In the rows, zero is written as 128.
The rows of X fall into a few groups, and each row is roughly a mix of its group's hidden directions.
X (144 x 11):
[[135 140 127 124 175 151 150 120 112  91 149]
 [161 120 158 129 109 157  90 107 121 121 113]
 [120 134 116 127 172 145 131 173 143 105 146]
 [ 71 104 132 161 142 132 124 132 130 134 109]
 [137 122 124  97 170 125 116 162 166 130 126]
 [ 76 115 121  96 133 139 127 143 102 110 144]
 [108 113 102 127 151 133 126 108 156 173 150]
 [104 104 146 134 110 144 129 161 157  89 130]
 [135 126 123 122 165 182 124  99 136 141 137]
 [181 130 125 121 121 159 151 113 105 122 147]
 [ 95 116 109 112 157 171 129 110 140 136 149]
 [109 144 131 173 168 132 131 127 121  95 140]
 [126 116 106 165 149 127 178 121 121 148 116]
 [167 131 134 108 113 114 145 142  97 105  94]
 [137  84 103 144 106 130 125 142 140 138 170]
 [184 111 122 111 134 141 154 103 111 124 128]
 [119 148 123 150  96 106 111  98 140 154 161]
 [165 142 165 143 149 118 140 136 123 165 142]
 [135 116 119 154 100 119 119 132 178 162 124]
 [104 151 115 122 118 151 146 115 109 122 180]
 [128 176 139 124 108 142 108 140 123 108 167]
 [116 129 148 135 185 146 125 118 105 107 147]
 [127 147 142 126  87 100 112 136  99 127  92]
 [105 144 112 186 132 121 116 120 153 138 139]
 [124 119  97 170 137 127 152 132 163 105 112]
 [105 168 130 126 113 132 108 118  89 132 162]
 [138 142 167  95 125 131 158 150 134 154 151]
 [150 148 145 152 144 159 107  88 149 134 134]
 [ 99 150 147  94 113 138 121 105 147 129 167]
 [140 131 129  89 132 103 119 179 109 134 119]
 [168 141 137 122 161 117 126 102 122 157 157]
 [181 144 157 103 155 130 142 126 125 121 124]
 [131 154 102 124 167 135  87 122 111 108 112]
 [131 153 120 164 135 168 118  89 125 127 144]
 [144 145 126 139 129 107 165  80 142 127 106]
 [132  92 111 143 142 154 113 126  97 127 168]
 [149 126 147  84 122 126 160 138  90 120 142]
 [117 133 146 111 154 172 130 120 123  98 162]
 [107 124 126 119 120 143 168 167 110 116 161]
 [101 123 135 123 167 128  82 143 136 137 102]
 [ 93 145  88 106 120 132 138 109 130 140 164]
 [172 135 175 110 136 119 116 126 101 125 129]
 [112 125 115 148  85 118 120 143 125 128  79]
 [136 164 140 127 129  99  82 109 138 146 112]
 [125 134  86 112 125 123 128 118 132 104  75]
 [150 149 134 140 113 129  85 162 103 104 121]
 [162 153 141 147 100 146 106 148  98 114 142]
 [103 112 112 164 153 139 126 125 172 143 144]
 [ 90 136 124 145  99 109 134 171 135 118 151]
 [151 158 148 134 122  99 101  83 120 126 128]
 [178 101 125 102 106 136 104 115 143 131 118]
 [131 122 114 123  99  68 119 133 134 123 103]
 [151 142 103  87  99 126 141 115 102 142 107]
 [142 126 115 160  86 149 104 116 113  99 142]
 [125 132  98 123 162 141 157  95 161 129 141]
 [160 112 129 127  99 148 176 121 143 138 147]
 [167 124 142  95 132 117 164 137 103 105 132]
 [160 156 151 133 153 160 129 113 113  99 144]
 [149 148 105 147 105  77 143 133 143 141 139]
 [122 120  81 103 148 158 131 153 140 115 109]
 [160 144 142  83 145 131 114 158 105 122 117]
 [ 93 144  82 132 130 103 145 119 120 134 157]
 [115 143 141  91 169 106 131 137 151 125  99]
 [119 105 114 122 145 137 105 173  87 123 137]
 [153 114 115 148 129 130 151  78 112 116 102]
 [151 144 144 101 135 118 135 145 116 116  73]
 [117 122 156 148 105 143 125 158 144  81 124]
 [142  97 138  93 149 163 144 138 123 105 109]
 [173 127 140 106 162 155 119 139 144 119 106]
 [124 142  97 117  95  84 145 136 103 128 111]
 [131 109 110 119 161 162 174 137 136 114 133]
 [128 119 147 127 136 147 137 156 147 131  70]
 [148 156 147 108 126 119 150 114  95 110  90]
 [127 126 144 152 112 174  97 150 104 142 114]
 [127 142 152  99 166 140 124  91 146 147 111]
 [ 93 109 141 167 160 131 124 146 141 101 130]
 [168 119 133 142 107 181 138 127 115 140 131]
 [165 103 155 159  96 144 131 113 119 137 113]
 [163 149 129 126 153 110 127 157 119 172 134]
 [128 152 149 124 123 125  71 112 135 132 157]
 [ 95 151 118  93 151 133 145 131 103 139 159]
 [131 105 156 157  94 137 169 126 125 123 109]
 [147 136 126  90 143 145  83 148 116 106 137]
 [148 134 157 152 139  97 136 153 115  86 127]
 [148 131 165 136 118 181 140 132 123 109 144]
 [101 122  87 139 106 152 140 115 160 131 151]
 [129 137 121  95  91 146 107 159 162 130 138]
 [120 140 102 131 102 107 106 142 125 160 171]
 [129 162 166  91 150 151 126 131 121 137 108]
 [134 112  99 161  84 113 110 136 105 112 128]
 [119 121 171 100 102 107 125 123 129 168 129]
 [125 140 131  99 128 157 112 106  80 135 102]
 [138 136 171 157 111 154 114  93 145 122 125]
 [128 121 144 120 101 114 114 160  88 124  90]
 [102 119 106 126 134 113 180 132 150 136 101]
 [ 99 163 144 113 149 133 129 159 167 133 135]
 [127 116 117 106 112 133 146 127 185 110 153]
 [118 118 122 101 178 130 121 124 134 129 172]
 [143 131 120 128 112 149 156 146 114 118 184]
 [103 152 112 123 178 116 135 103 114 151 121]
 [130 126 144  77 125 159 140 129 152 123 159]
 [128 154 121 167 109  88  96 124 118 136 116]
 [145  89 133 118  95 107 154 134 101 128 103]
 [122 101 148 114 136 146 149 180 125 130 104]
 [157 137 132  97 181 143 125 124 118 116 111]
 [104 111 121  81 135 152 147 137 111  97 135]
 [105 123 125 167 123 144 124  74 126 139 138]
 [174 111  98 136 119 128 135 167 133 107 122]
 [104 107 111 130 131 174 145 118 155 101 112]
 [ 88 135  89 109 106 109 116 133 150 127 107]
 [136 143 149 129 163 104 112 108  82 145 131]
 [104 144 112 116 162 167 133 103 103 116 142]
 [137 130 109 145 115 110 133 125 178 158 158]
 [160 133 152 147 113 118 166 105 130 131  92]
 [ 97 111  96 115 132 120 172 119 116 146 152]
 [164 127 145 140 101 113 176 119 121 131 109]
 [128 130  83 139 136 143 160  88 144 115 124]
 [170 109 104 113 104 101 118 148 113 120 149]
 [120 168 114 145 148 107  85 106 121 128 113]
 [ 77 156 149 148 127 137 130 124 156 138 113]
 [140 109 125 167 128 166 116 159 111 145 108]
 [116 190 134 144 141 117 118 113 142 134 149]
 [134  86 124 115 124 134 136 140  96 130 175]
 [172 142 165 131 110 113 121 107 107 126 153]
 [129 115 119 161  94 154 110 132 102 134 163]
 [184 117 144 156 110 132 135 139 152 126 112]
 [113 132 123 138 176 144 103 130 112 101  95]
 [119 161 146 149 115 128  98 107 137 147 169]
 [ 86 147 132 136 119 101 106  88 129 140 146]
 [181 135 157 119 104 129 131 121 109 116 152]
 [154 130 145  99 107 123 129 106 174 148 144]
 [146 128 129 154 127  92 115 121 173 134  96]
 [165 156 136 146 127 141 126 111 159 164 144]
 [144 112 126  97 122 119 173 168 113 119 129]
 [115 109  87  96 145 111 145 117 118 163 122]
 [136  99 134 116 173 152 119 112 118 157 103]
 [185 133 160 141 156 138 126 123 122 120 118]
 [112  97 144 104 119 148 162 165 137 111 139]
 [122 128 118 120 147  83 115 150 164 129  96]
 [ 96 159 146 147 176 129 145 128 141 125 119]
 [160 154 123 123 159 133  94 135  94 130 106]
 [137 128 134 103 151 168 120 108 144  84 120]
 [112 110 103 112  94 117 117 167 124  98 145]
 [101 104 129 102 158 148 151 132 132  93 149]]

In each list below, three rows fit none of the groups, and each other row fits one group, some only roughly. Which are they? Name them in the order they come.
  * k_959: [137 116 120  99  88 142 117 136  89 133 157]
  * k_710: [152 138 155 123  77 149 133 125 152 134 149]
  * k_742: [ 89 139 139 106 175 117 101 121 134 137 136]
  * k_83: [165 102 149 104 118 133 140 124 116 126 173]
  * k_273: [111 106 109  86 166 131 132 116 104 108 135]
  * k_97: [126 161 104 160 132  93 115 158 148 114 131]
  * k_410: [173 121 127 141  95 118 141 142 136 111 166]
  * k_113: [137 155 137  98 106  97 130 167 127 116 152]
  * k_239: [176 110 104 110 149 136 123 149 146 115 152]
  * k_464: [106 112 134  91 132 160 140  93 109 136 151]
  * k_207: [114 125 128 133 155 143 169 145 168 116 153]
  * k_281: [104 135 147 121  95 139  94 124 140 147 168]
  * k_703: [106 128 157 140 102 128 104  80 139 113 139]
	k_83, k_273, k_410
  * k_57: [ 82 151 108 141 120 104 132 148 161 143 128]
  * k_35: [130 102 138  95 118 113 163 105 139 145 162]
  * k_699: [116 120 142 123  85 127 144 115 136  99  84]
  * k_44: [160 127 103 144 143 104 105 128 160 119  93]
  * k_290: [129 153 152 114 176 131 149 126  94 119 138]
  * k_427: [142 111 162 152 127 110 116 109 142 150  85]
  * k_634: [167 117 112 119 125 114 101  79 133 143 126]
  * k_306: [145 128 126 109 152 107 157 142  96 140 169]
  * k_159: [115 123 136 113 130 140 175 109  98 119 165]
  * k_338: [160 101 134 143 145 157 103 117 125 111  91]
  * k_493: [162 108 117 135 118 125 129 112  82 148 160]
	k_57, k_290, k_493
  * k_38: [142 113 107 151 143 120 113 159 144  99  88]
  * k_349: [129 104 140 129 120 162 152 154  82 129 143]
  * k_224: [125 153 119 188 137 145 127 119 105 113 122]
  * k_504: [150 106 108 123 173 119 162 134 112 115 108]
  * k_185: [119 140 151 100 162 103  89 151 120 136 130]
  * k_941: [ 92 145 103 174 107 121 133 138 150 117 129]
  * k_773: [118  97 143 138 142 156 148 160 113 123 166]
  * k_78: [153 137 149 141 148  91 108 165 123 112 110]
  * k_323: [139 175 155 133 121 134 125 130 155 107  93]
  * k_840: [143 154 151 150  92 118 103  98 139 107 141]
  * k_685: [122 164 124 143 156 145 147  91 109 149 148]
	k_78, k_323, k_840
  * k_615: [134 132 152 171 115 125 146 133  98  91 113]
  * k_517: [ 81 102 115 151 123 114 157 105 117 112 129]
  * k_920: [118 133 127 176 138 163 134 137 153  96 120]
  * k_178: [128 139 147 116  78 104 141 140 151 155 113]
  * k_528: [160 122 159 143  98 112 126  90 127 151 142]
  * k_940: [181 128 128 115  96 114 110 141 156 125 124]
  * k_309: [134 141 136 188 124 135 148 101 119 146 135]
  * k_657: [125 140 134 111  73 130 130 146 112  90 130]
  * k_630: [154 149 101 160 144  99 106 135 134 118  98]
  * k_842: [ 90 157 105 140 127 124 131 148  96 103 151]
  * k_244: [133 140 125 131 141 119  63 112 108 128 112]
  * k_631: [123 109 107 138 143 149  84 142 169 116 134]
	k_615, k_528, k_631
  * k_798: [100 150 158 133 144 114 104 123 165 155 112]
  * k_889: [137 138 133 162 130 171 143 142  96 107 149]
  * k_992: [150 116 116  98 110 134 158 167 145 127 157]
  * k_802: [125  96 119 126 157 114 138 149 153 174 117]
  * k_796: [ 98 122 108 112 157 145 117 151 127  82 124]
  * k_420: [116  97 158 153  88 129 129 147  98 120 126]
  * k_877: [112 160 138  92 117  99 144 127 116 123 166]
  * k_948: [158 108  90 152  99 120 117 107 154 130 135]
  * k_525: [ 86 153 135 132 146 102 117 112 113 112  93]
  * k_518: [109 136 146  79 139 148 116 152 111 107 108]
  * k_169: [ 88 142 107 117 150 127 116 138 177 121 124]
  * k_265: [140 162 123 133 161 132 145 101 123 110 169]
	k_802, k_518, k_169
